Each row is where one point has got to under a steady rotation. How many ticks took it there?
The counts run from 0 to 132.
[153 153 154 121 115 139 104 146 127 170  87 151 102 122 128 112 135 134
 120 149 171 121 118 114  72 147  73 141 123 132 163  79 158 137 126 127
 143 152 104  70 113]
19
[131 143 172 119  99 129 124 136 130 150  94 143  96 124 126 133 121 139
 142 138 122 108 100 117 109 143  72 139 128 132 174  64 167 142 118 147
 149 153  90  59 130]
16
[156 126 197 102 149 152  72 136 123 112  82 156 127 137 105 128 160 151
  77 122 134 124 149 149 121 124 110 129 161 143 153 150 164 128 111 110
 130 129 138  67 129]
113
[160 146 134  93 160 155  75 143  71 117 123 121 133 117 148 139 141 167
 104 120 104 112 106 133 148 111  97 142 101  91 158 123 148 131 124 151
 138 103 135  51 157]
105
[143 138 189  93 124 142 103 149 139 108  73 138 115 129 117 148 170 118
  92 122 118 109 143 120 116 147 142 128 162 152 168 148 171 153 106 118
 152 116 112  63 147]
7
[140 111 168 110 116 118 119 124 157 167  86 147 110 126 107 151  99 126
 131 137 162 117 130 114  75 162 106  95 142 157 171 105 142 170 134 114
 120 177  89  97 157]
51
[156 119 173 102 117 134 117 133 179 156  80 157 113 124  94 156 117 140
 141 139 158  90 135 102  92 143  76 115 141 146 163  84 145 153 132 121
 104 162 115  96 159]
49
[164 125 107  98 153 143  76 141  93 109 101 163 119 156 126 117 122 132
 116 108 157 121 127 126 107 114  89 116  98  86 160  98 106 126  73 170
 119 121 124  79 143]
31
[144 158 106 110 123 143  90 161 123 152  88 113 124 117 134 130 126 110
 122 150 166 120 104 101  71 148 132 136  98 116 175 125 172 156 104 120
 165 125 103  69 142]
131
[147 116 169  95 119 136 108 138 180 110  95 149 135 137  91 168 110 144
 155 129 117  87 117  94 132 126  78 123 128 128 166 105 155 139 108 147
 114 139 123  81 188]
45
[133 141 165 105  94 135 124 141 144 137 102 123 104 139 105 128 122 155
 145 116 122  99 100 131 101 136  82 154 135 133 170  71 181 117 114 146
 156 128 120  58 160]
14
[106 132 150 121 121 110 130 155 119 146 114 122 121 110 106 163 100 151
 108 120 132  93 111 150 106 128 137 116 138  96 173  77 174 164 162 148
 184 150 111  84 175]
89
[146 139 146 127 124 132  95 136 105 178  88 140  99 133 133 107 122 125
 117 144 170 150 115 131  67 161 104 122 119 136 173 104 152 149 113 118
 148 161  81  71 117]
21
[152 115 190  94 149 144  70 122 109 118  94 152 113 143 111 129 154 160
  79 106 127 132 147 163 119 127 106 123 165 151 159 146 147 126 103 116
 116 130 130  64 126]
112
[146 119 174  73 130 154 100 132 130 106  87 141  99 140 115 148 168 132
  83  98 126 108 159 140 104 130 132 128 173 152 165 130 147 141  94 124
 128 107 124  64 137]
5
[158 110 153 110 117 134 113 131 156 176  88 137 114 130  93 133  94 133
 122 130 180 114 129 127  64 158 115 102 134 155 167 107 149 157 138 103
 114 172 109  99 167]
52
[120 130 167 115 109 123 113 149 152 117 100 139 108 150  78 136 120 154
 124 112 137  93 128 145 104 118 105 142 148 109 167  76 179 129  88 151
 182 134 131  75 149]
121
[139 152 172 113 100 136 124 149 147 142  90 137 102 127 117 134 130 144
 143 134 127 100 101 112 112 134  75 154 125 129 167  67 181 124 118 143
 155 138 112  57 152]
15
[157 126 162  89 134 140  80 135 157  91  92 142 151 142  96 158 116 124
 135 124 114 108 122  92 139 139 122 111 121 129 165 160 166 149  89 133
 129 117 126  80 194]
41
[130 154 140 108 105 128 110 153 140 151  84 142 100 118 122 136 151 116
 116 150 164 117 137  98  67 149 117 128 134 123 176  91 161 171 100 131
 165 141 101  79 107]
127
[159 157 114  96 153 152  84 154  67 138 116 101 128 104 159 128 142 142
  84 128 133 126 109 122 112 145 139 130 100 101 156 142 158 158 141 128
 157 107 128  58 155]
101
[149 135 106 127 147 139  75 145  80 146 105 130 125 150 121  97  88 127
 118 122 167 144  97 144  89 133 122 122  85  98 171 119 150 129  86 134
 162 138  98  71 156]
26
[137 102 189  93 134 128 102 123 149 142 105 134 117 119  83 158 121 165
  87 120 136 108 158 152  94 140 122 105 173 148 162 124 151 165 150 102
 121 156 136  93 154]
82
[113 127 140 113 115 115 133 147 116 151 122 114 107 120 107 153  95 156
 108 107 136  92 117 158  89 128 129 119 139  95 172  58 159 158 156 154
 175 145 116  88 172]
90
[149 137 114  93 154 151  76 131  61 130 135 100 119 129 150 127 125 159
  98 103 109 134 101 147 120 131 126 127 108 106 165 133 145 135 125 138
 146 104 122  48 162]
103
[124 132 172 106  92 131 122 135 142 132 106 114 101 144 101 133 111 144
 143 109 111 109  96 138 106 144 102 144 135 140 179  89 185 122 106 144
 167 125 106  49 167]
13
[150 132 207 112 146 142  78 141 117 106  80 157 134 134 102 136 157 140
  80 131 127 125 142 142 134 130 129 126 154 145 157 160 174 139 112 116
 146 135 121  69 133]
114
[149 100 176  76 142 127  90 116 139 116 118 143 123 123  97 168 122 186
 103 110 111  94 148 148 129 122  85 107 157 127 153 107 131 152 135 136
  97 140 151  81 159]
78
[159 144 119  90 157 156  76 141  71 123 124 106 128 132 144 123 135 167
 100 105 109 121 101 147 124 118 109 137 103  96 155 126 149 121 122 144
 144  94 145  47 165]
104
[131 104 193  91 140 118  98 116 140 139 106 144 117 113  98 173 127 163
  88 127 120 105 156 148 109 144 118  97 170 144 163 123 144 180 149 112
 114 162 121  85 145]
81
[148 120 122 123 130 125 115 145 124 169 103 118 123 135 101 123  69 124
 122 119 174 120 103 129  73 154 135  99  99 115 173 102 153 153 148 125
 150 161 106  99 197]
56
[140 142 114  93 125 132 118 145  97 165 117 118  85 107 141 128 143 152
  86 111 164 111 139 139  60 143 118 119 135 108 165  64 129 168 148 141
 145 128 131  74 118]
95
[146 120 179 106 118 124 115 128 169 158  77 162 118 117 106 157 117 127
 135 148 157 105 132 100  94 154  97 105 136 150 172  98 142 168 136 117
 112 172  96  97 156]
50
[145 116 106 117 137 120 110 142  92 151 123 135 112 129 124 128  75 138
 125 109 162 117 109 130  88 139 105  88  94  85 163  68 110 159 137 164
 140 155 111  96 181]
60
